(in the rows, 128 means zero)
One turn moves every row onto another: examples first, then more rows asked:
piru: [132 143 126 116 170 107 101 160 150 133 137 139 138 151 105 138  91 131
 181 123 134 165 139 110 151 118  91 121 102 135 139 154 114 125 138 171
 153 147 152 104 153 154 187 132 125 134]
fasar: [144 143 116 132 181 150 143 117 134 146 129 132 125 122 118 108 146 126
  74 106 154  88 129 141  99 148 148  98 118 141 137 121  91 142 118 120
  90 118 157 158 139 111 125 157 116 172]
kariz: [126 158 138 142 131  90 122 146 137 103 133 105 156 123 108 169  93 129
 151 129 108 110 108 148 133 152 109  95 128  98 147 106 114 129 129 146
 129 145 114  91 179 138 170 112 119 138]
kag: [113  89 122 152 147 154 130 144 168 151  99 121 165 134 141 135 159 110
 146 152 137 112 111 132 119 122  75 129  98 122  95  85 145 120 122 144
 129  90 183 169 147 119 113 107 142 139]
melur: [127  92 137 129 132 118 157 127 130 136 115  88 149  79 152 152 168 115
 160 162 138 127 117 113 110 135  89 120 105 143 119 127 135 103 155 147
 139  90 142 138  98 120 100  83 139 146]
loben: [127 147 100 137 151 166 155 117 141 145 111 133 121 129 144 117 169 154
  90 102 156 103 126 124 105 159 126 121 128 121 121 121 104 135 111 103
 107 106 158 171 146  79 109 137 133 143]
Zosad: [ 89 122 105 120 122 149 165 102 112 134 107 125 111 136 112 108 138 115
 132 138 162 103 151 130  74 118 151 129 148 150 133 138 127 157 109 129
  87  98 149 144 144  95 114 132 128 132]
sani: [117  96 128 146 120 137 150 133 133 174 119 128 135 122 118 127 145 119
 156 118 139 137 121 166 140  93 106 137 140 147 112 104 112 120 101 154
 123  52 152 132 118 124  87  83 158 139]
ralid: [114 150 132 121 141 112 103 163 127  89 107 121 151 122 107 149  89 122
 168 117  99 132 125 134 134 151 104  96 158 119 155 138 101 156 128 143
 113 124 114 107 173 141 162  90 117 141]
voso: [117  93 144 157 115 120 141 108 125 178 125 117 146 128 131 124 145 118
 151 127 157 135 152 156 138  94  85 113 137 143 108 105 121 138 118 155
 141  70 147 122 111 116 100  86 166 148]
mapa: [140 127 106 130 157 181 145 118 147 145 122 134 130 111 145 102 149 150
  98  90 179  99 115 136 112 134 116 103 127 146 131 142 115 144 135 124
 108  96 165 171 120 121 147 148 126 169]
garu: [117 138 110 137 156 130 100 179 165 135 148 125 142 145 132 123 108 133
 172  85 102 160 151 106 141 136  89 137 123 134 150 151 117 122 115 166
 140 154 164  99 129 141 160 149 134 128]
kavo: [124 103 136 120 144 126 150 141 137 142 126 129  95 166 119 158 123 175
 183 121 155 140 115 135 146 116 143 111  95  71 141  89  91 123 130 118
 138 161 167 143 109 153 155 148 115 121]
Zos: [120 154 142 129 160 133  97 131 143 110  94 136 152 141 106 152 130 137
 134 132 107 146 132 128 174 143  64 118 135 137 138 156  82 140 137 129
 134 114 102 102 152 138 163 151 158 103]
Liduf: [120  86 122 142 135 127 126 160 169 165 107 108 153 142 150 132 146 109
 132 153 139 138 114 135 124 104  87 138 108 123 100 108 134 119 144 138
 150  94 172 175 164 112 102  95 145 149]
Faved: [136 121 121 102 136 101 121 100 114 126  99 137 153 137 113 158 165 133
  93 118 169 121 116 121  86 137 154 127 139 166 144  94 153 120  97 124
 154 105 153 148 135  92 135 130 112 139]
komod: [129 132 120  82 129 107 154 111 112 116 107 130 132 122 142 142 144 129
 110 117 165  86 138 120  99 140 138 141 111 173 132 107 153 114  88 106
 128 105 149 163 119  97 120 153 137 146]
vup: [133 134 154 168 160 121  97 155 122 112 113 128 160 143  99 162 101 137
 146 136 117 155 127 110 190 130  93 124 121 133 124 140  97 148 128 138
 144 134  88 116 119 146 155 155 145 128]
Fim: [109 141  87 124 157 140 165 119 124 112 131 140 112 130 101 119 109 113
 113 139 181 119 145 114  79 113 152 126 130 159 111 143 104 136  96 133
 105 121 144 132 131  82 117 143 107 125]
muro: [123 134 167 138 176 111 124 130 128 114  97 111 134 146 104 168 116 125
 156 130 108 151 143 129 164 109  84 140 113 131 132 159  78 164 120 119
 134 119  95 107 138 146 141 163 142  97]
mal: [ 94 141 130 105 158 103 105 171 146 120 116 131 146 122 114 148 112 130
 160  83 111 160 162  99 155 139  83 135 135 149 136 137 118 118 124 165
 145 137 149 115 162 131 191 144 139 140]
Vemi: [135 119 141 134 172 103 102 152 143 129 123  80 158 118  92 157  97 146
 146 125  98 150 116 132 133 144 113  86 144 116 147 133  94 141 132 168
 121 150 107 106 164 143 172 106 121 129]
satig: [141 107 140 117 155 127 141 109 126 125 124  92 126 143  96 146  79 188
 145 126  98 128  96 107 106  95 127 124 113  84 152 102 125 131 105 119
 139 145 166 139  95 154 133 132 151 101]
Vaf: [130 134 103 109 166 116 121 110 109 114 123 119 144 137 123 148 149 119
  88 121 171 105 123 122 113 147 169 148 123 164 127 110 150 154  97 108
 128 107 140 140 115  99 132 165 114 127]
pupi: [ 94 116 109 116 158 147 149 120  88 113 120 130 107 123 102 125 124 112
 124 170 170 118 134 118 102 100 135 132 151 152 110 143 100 138 107 132
  89 124 145 169 135  78 104 125 144 137]
Bim: [139 112 152 130 168 103 134 105 130 118 128  94 116 138 107 125  77 167
 139 149 102 149  86 113 124 108 114 123 133  68 167  85 117 131 105 135
 145 134 163 135 105 144 131 145 140 126]
tafis: [140 115 125 120 136 123 157 140 139 150 126 119 101 166 121 146 114 147
 161 116 141 154 121 122 143  98 137 110 129  70 147  93  89 115 150 122
 163 161 163 133  91 162 158 136 107 121]
Buz: [121  80 140 117 128 120 159 119 132 134 138 114 149  77 136 172 174 120
 155 146 141 122 140 118 102 134  97 135 109 138  95 119 129 109 135 121
 138  88 148 139 114 140 111  76 139 131]
Kula: [105  94 153 173 127 131 143 105 137 140 131 139 114 131 115 125 111 161
 155 129 143 121 105  85 148  92 141 141 127  79 149 107 120 120 101 139
 121 166 116 135 120 172 134 160 134 113]
labus: [ 90  80 148 158 145 123 125 115 146 139 129 127 119 130 131 129 105 151
 149 136 152 133 120  90 150  83 123 110 116  66 152 115 128 128 114 115
 129 160 109 127 103 165 143 169 127 115]

Faved moves to garu
komod moves to piru
Where do these go?
voso moves to satig
Fim moves to ralid
tafis moves to sani

One turn moves every row onto another: examples first, then more rows asked:
Mipa: [112 107 119 138 142 124  89  81 137 159 116 133 135 111 205 126 120 120
 129 153 154 128 156 126 120  92 127 116 150 117 130  89 156 123 160 149
 137 101 135 113 104 110 129 120 159 124 142 127 109]
Tulun: [111 125 117 160 119 126 123 150 117  84 152 162 157 128  77 162 132 122
  95 154 136 100  96 151 141 150  99 149 137 150 110 117 122 124 113 172
 123 133 110  85 122 146 128 117 133 141 151 141 115]
Dat: [113 120 136 190 116 148 141 139 101  97 154 144 141 103 106 139 115 118
  98 154 118 130 110 143 152 143  92 158 150 140 110 106  98 107 119 165
 106 118  99  89 134 171 103 113 125 156 137 104 129]
rukis: [148 139 106 132 147 101 127  62 138 143 100 107 110 132 155 160 114 130
 128 112 122 103 149 138 137  96 151 120 108 131 123  95 138 143 116 138
 118  76 145 122  93 106 136 136 181 123 151 148 141]
visof: [155 129 113 139 141 101 125  64 122 137 111 117 119 119 155 158 103 117
 127 103 120 104 141 119 142 102 170 124 111 135 136  92 138 143 117 138
 118  94 133 116  93 103 143 132 193 132 147 158 158]
Gefip: [147 130 154 140 164 123 119  90 149 168 110 139 130  98 193 153 109 138
 127 130 168 119 141 110 134 100 138 139 131 124 141  79 154 137 155 135
 163 131 153 122 107 115 136 146 167 106 145 116 114]
tilar: [133 138 139 133 166 138 107  93 156 169 108 133 127  93 179 146 117 136
 125 122 169 117 143 119 130  95 133 133 131 115 128  92 160 133 161 132
 154 125 147 108 107 125 134 144 169  99 151 114 104]
Naf: [117 155 153 140 158 146 132 173 112 128 140 119 120 117 131  64 129 127
 125 108 122 123 106 114 155 174 144 106 152 103 125 140 119 109 135 131
 103 154 138 142 166 133 119 160 111 140 110  93 137]
papu: [123 115 148 151 151 120 156 158  97 116 118 147 137 167 106 120 167 101
 110 119 137 138 135 117 109 156 129 117 158 142 109 120 108  79  95 111
  85 154 127 133 154 138 109 101 122 156 120 124 164]
kodir: [106 121 162 142 137 123 166 148 119 137 137 127 129 137  98 111 151  99
 118 134 128 146 127 108 121 154 117 106 143 150  96 109  93  98  93 127
  85 132 118 123 165 143  93 110 121 151 120 121 182]
kive: [136 170 103 169 121 159 135 152 113  99 119 100 123 119  95 107 101 136
 125 122 103 123 118 134 182 164 122 171 125 138 151 132 116 143 114 169
 116 141 130 148 149 145 137 132 145 170 126  96 147]
mek: [161 104 136 130 146 100 147  84 147 163 112 118 121 120 190 157 123 144
 128 118 129 125 182 116 130 109 145 130 137 140 148  97 139 132 106 140
 124  96 173 129 105  94 144 150 160 132 123 152 139]
kobet: [156 132 128 135 144  92 135  58 135 141 115 120 113 127 165 167 101 130
 124 121 126 100 139 125 144  96 151 121 104 134 138  87 138 145 115 138
 129  91 148 130  95 100 138 139 175 123 145 151 135]
Kulos: [154 142 151 129 153 136 113  83 133 168 109 135 143  88 179 144 116 135
 119 116 168 119 133 105 139 105 142 128 137 117 142  88 148 130 172 133
 163 134 144 102 100 126 131 153 175 107 143 114 125]
lela: [120 158 122 149 124 134 148 162 116  68 104 116 144 119  71 120 120 142
 103 112 112 128 105 132 171 155 140 181 138 139 152 137 107 147 115 143
 117 144 146 146 147 142 126 121 129 155 130  97 135]
nubop: [102 119 136 119 125 111 139 161 127 116 133 137 140 177 116 126 168 112
  93 147 136 132 113 128 100 148 119  96 152 153  86 120  93 109  99 134
 111 148 119 109 146 126 125 109 114 149 137 146 161]
kita: [124 104 137 137 128 117  98  74 137 159 118 136 137 114 213 135 106 116
 129 160 152 124 144 119 126  92 136 119 140 117 140  83 148 123 145 143
 144 111 137 123 106 102 134 123 155 126 140 140 113]
Guve: [121 140 128 182  98 151 129 151  90  79 148 167 155 130 113 155 140 104
 100 154 130 125 114 136 138 143 101 148 150 137 112 121 110  92 115 145
 107 123 116  98 114 175 111 103 126 154 122 123 127]
Regiz: [173 109 132 125 144 108 147  86 136 170 118 109 133 107 158 152 131 139
 126 107 131 138 201 105 131 117 146 124 138 137 146  87 139 131 111 141
 113 100 158 124 111  94 140 154 173 131 117 154 141]
tovu: [129 101 131 143 131 126  95  76 116 156 125 128 139 107 210 124 112 117
 114 146 145 143 157 115 117  90 139 112 151 116 135  79 139 125 156 145
 139 121 116 108 107 107 140 124 164 134 140 133 111]
zovif: [146 179 108 169 114 147 134 140  92  81 108 119 145 142  72 121 125 128
 115 118 120 112 120 134 169 158 116 167 126 126 157 131 131 123 108 158
 120 148 132 153 143 152 139 121 143 157 120 108 111]
Zud: [145 178  99 136 128 136 127 164 122  92 126 116 139 150  90 125 136 162
 103 125 128 116 115 140 162 163 102 155 134 153 148 136 125 160 132 177
 150 160 143 142 140 134 154 146 140 151 131 107 122]
gos: [109 147 141 127 135 137 133 194 123  96 145 139 140 116 114  85 141 135
 112 118 131 145 112 102 156 163 141 131 164 110 136 144 110 129 142 122
 111 144 148 154 157 137 111 147  99 128  99 102 128]
ruro: [153 111 123 122 156 106 145  83 152 164 108 108 114 121 167 154 138 143
 127 105 126 130 196 121 127 106 137 123 135 146 142 109 147 136 113 140
 113  89 172 120 107 104 143 145 167 129 129 145 136]
libe: [140 169 137 149 160 145 129 183  98 106 149 142 118 149 128  85 148 129
 115  99 136 132 121 103 142 162 135 116 148 103 133 139 128 114 135 121
 111 162 135 162 158 147 132 150 121 128  99 102 116]
gesa: [123 137 124 124 166 118 118 200 122 121 142 134 138 150 121  86 154 142
 117 117 137 115 127 126 128 186 142 111 162 116 117 132 130 122 123 144
 115 162 142 145 160  99 141 163 112 132 115 125 120]
mikug: [103 110 145 128 128 107 158 155 112  96 124 128 144 145  85 109 150 113
  98 138 124 155 125 121 132 150 130 121 157 138 115 119  87 111 102 114
  81 135 125 146 162 122  93 103 105 150 121 119 154]
pumo: [ 95 132 132 166 111 137 130 167 107  62 153 157 146 110  98 142 122 118
  88 153 123 141  96 133 151 136 122 152 146 136 108 112  91 130 129 135
 103 126 110 116 128 157 101 101 118 143 132 106 125]

Tulun moves to Zud
kive moves to Naf
Where do these go?
tovu moves to visof
Gefip moves to mek
libe moves to papu
Mipa moves to rukis
pumo moves to lela

